In the data rows, 128 means zero.
Here are some numbered points:
[121 147 149 147 145 128 158 104 140 139 162 158 107 116 146  91] 0
[123 147 120 142 160 161 126 110 101 108 102 158 131 109 134 148] 1
[138  92 160 101  97 128 158 156 127 159 107  93 118 156 103 105] 2
[122  98 147  81  91 123 149 121 166 122 111  93 145 165 140 119] 3
[164 141  91 100 115  62  61 103 156 146 105 126 114 167 135  94] 4
[115  74 159  88 116 105 154 147 151 156 136 131 117 155  90 122] 5
[106 147 139 144 142 119 126 125 132 127 142 154 135 112 156 116] 6
[ 92 133 109 137 149 128 126 156 110 136 161 126 154 101 131 165] 7
[142 125 122 117 171 161 158 106  96  92 124 158 145 112 148 163] 8
[132 134 145 136 116 119 149 129 152 106 152 126 139 155 146 100] 9
[117 147 101 134 133 161 126 128 113 154 154  93 128 108 101 148] 10
[105 146 152 131 102 105 149 134 165 115 150  98 144 161 114 122] 11
[113  75 153  85  92 128 158 111 168  90 134  93 152 150 165 110] 12
[138 144 159 131 107 128 158 133 160 109 157 126 151 157 144  93] 13
[116 132 152  97 141 156 158 144  97  98  92 154 146 127 160 135] 14
[173 158  89 107 105 128  93 115 143 172 109  93 155 155  81 105] 15
[122 101  89 163 133  95  65 114 145 109 158 149 106 178  96 101] 16
[138 141 112 119 163 161 126 131 104 114  95 158 159 103 118 146] 17
[108 135 138 110 143 161 126 149  91  90 107 158 146  95 146 136] 18
[116 137 136 165 166 161 158 135 107 154 167 126 105 102 137 149] 19
[109 149 138 141 145 133 126 123 125 122 149 154 135 110 155 112] 20
[122 156 138 167 145 123 126 141 135 125 152 149 118 142 164 120] 21
[115 144 116 104 137 161 126 139  95 160 149 126 127 115 102 153] 22
[159 155  83  94 129  30  93 107 151 141 108 158 126 148 149 119] 23
[151  84 163  80  85  95 126 132 141 163 107 126 107 173  92  92] 24
[149 126 128 131 158 133 154 123  96  93  97 158 160 114 149 152] 25
[133 122  92 186 105 128  93 128 165 140 141 126 123 162  99 107] 26
[ 99 127 146 119 129 128 131 137 142 114 141 149 138 117 156 108] 27
[121 144 124 175 157 151 158 146  95 156 153 121 109 103 138 135] 28
[136 143 119 105 167 156 126 138  99 123 117 154 130 108 115 162] 29
[162  83 122 176 106 128 126 141 104 158 151  93  77 103 104 163] 30
[119 152 100 107 150 128 126 129  99 146 135 158 130  96 105 162] 31
[108  70 154  71 100 128 158 121 156  92 139  93 150 135 166 115] 32
[ 96  88 151  86 109 128 126  99 163  94 156  93 154 125 166  86] 33
[100 126 136 125 149 128 158 148 116 106 121 158 152 114 152 135] 34
[106 110 149 117  98 100 154 134 147 121 125 103 142 153 116 107] 35
[110 130 148 110  94 128 158 123 140  90 113 126 143 163 149 110] 36
[140  87 147 115 115 128 149 109 106 129 110 121 127 139 135 130] 37
[174 137  98 118 103 119  93 125 141 147 103  98 125 146 105 114] 38
[155 153  87 100 133  44  98 105 146 139 106 154 126 139 146 124] 39
[160 142 128 145 159 128 131 104 150 148 143 154  98 102 131 109] 40
[137 130 105 121 166 123 121 132 101  91 111 154 134 116 147 152] 41
[136 122 146 128 119 128 126 159 136  98 145 131 134 134 142 120] 42
[150 129 123 126 152 161 131  96 122 103 111 154 147 100 132 148] 43
[112 121 154 115 112 128 158 149 121  91 128 126 153 146 146 108] 44
[115 150 129 126 150 123 149 131 145 139 158 149 120 124 142  96] 45
[131 130 144 121 142 128 158 111 171 145 174 126 121 120 167  88] 46
[142 158 106 106 104 128  93 132 131 147 100  93 140 122  71 127] 47
[118 133 160 145  96  95 158 137 151 119  96  93 152 169 148 101] 48
[124 147  95 148 103 161  93 105 131 161 142  93 115 129 104 135] 49
New points follow, each followed by the numbers of its two nearest points above by angle, nearest first.
[170  71 125 168 110 161 126 158 121 146 161 126  86 103 100 172] 30 19
[146  94 109 165 109 128 121 133 111 153 151  93  99 103  97 150] 30 10
[136 152 115 130 150 156 131 140 117 109 114 158 154  93 126 145] 17 1
[162 150 125 151 163 128 131 108 149 154 144 158  93 101 130 109] 40 0
[185 103 129 124  93 133 131 142 121 120 146 158  57 111 110 140] 30 40
[181  99 129 123  86 123 131 134 132 124 150 149  56 118 106 137] 30 24
[117 133 154 124 120 128 158 138 114  89 115 126 144 141 160 103] 44 36
[199  71 121 147 102 128 126 160 122 122 157 158  46 104  98 157] 30 40
[118 139 139 122 159 156 126 153  97 123 127 154 135 100 122 170] 29 18
[138  93 108 172 109 128 121 130 110 154 154  93 101 100  97 152] 30 10
[149 126 131 135 157 133 154 131 100 100 104 158 154 117 152 144] 25 8
[ 93 100 161  93  87  95 158 123 154 134 155  93 131 162 114  97] 35 3
[108 128 110 148 105 123  98 127 116 159 132  93 117 126  98 139] 49 10
[136 134 102 157  98 128 103 116 132 155 133  98 133 129  93 130] 49 26
[128 103  87 143 133 128  93 111 163 121 125 158  93 167 128  95] 16 26
[117 148 108 107 145 128 126 134 105 141 139 154 130 100 112 152] 31 29
[ 98 117 130 130 151 123 149 145 122 106 126 154 140 116 150 135] 34 27
[153 138 132 146 150 161 126 140 144 148 149 154 118 109 147 114] 40 0
[134 140 120 117 156 161 131 133 107 112 100 154 157 106 126 137] 17 29
[151 134 145 129 142 128 158 127 103  86 105 158 150 123 152 149] 25 8
[126 132 148 107 125 128 158 128 101  98  84 126 139 139 162 109] 14 44
[117 153 106 156 113 128 103  97 143 171 140  98 145 134  87 122] 49 15
[129 149 130 172 147 128 126 141 129 128 159 149 113 134 161 132] 21 6
[133 111  88 138 129 123  93 107 162 126 124 154  98 167 128  94] 16 26
[116 137 131 108 135 156 121 148  98 100 106 149 145 104 137 133] 18 14
[114 134 154  95 141 161 158 152  99  94  84 158 149 128 159 132] 14 18
[ 93 105  77 150 102 161  93 134 166 151 127 126 102 170  99  95] 26 16
[151  76 135 174 139 128 126 138  96 155 167  93  51 104 128 152] 30 19
[146  82 131 172 137 105 131 144  94 158 163  98  73 108 113 159] 30 28
[133 102 156 113  99 128 158 144 109 145  95  93 109 166 137 115] 2 37
[102 141 150 137  96 100 149 130 173 117 143  98 139 170 115 113] 11 35
[113  95  87 170 141  95  61 114 144  99 166 158 101 180  96 101] 16 26
[126 146 118 138 159 161 126 104 103 103  96 158 132 109 133 149] 1 43
[142 142 117  98 169 161 126 141 100 120 112 158 131 109 112 159] 29 17
[161  92 122 168 112 128 126 140 105 152 143 103  88 102 105 164] 30 28
[149 130 124 125 151 156 131  94 122 104 103 154 145  97 133 150] 43 8
[178 138  99 118 100 123  93 133 145 152 105 103 127 149 104 110] 38 15
[ 96 135 143 126 135 128 126 140 137 115 147 158 136 108 157 106] 27 6
[123 146  95 146 105 161  98 107 131 161 139  93 117 128 102 134] 49 10
[122 145 123 134 155 161 131 112 107 102 101 154 132 114 136 143] 1 17
[140  85 110 174 111 128 126 133 105 153 159  93  93  95  98 157] 30 10
[170 150 123 155 164 128 126 103 150 157 140 158  89  97 126 112] 40 0
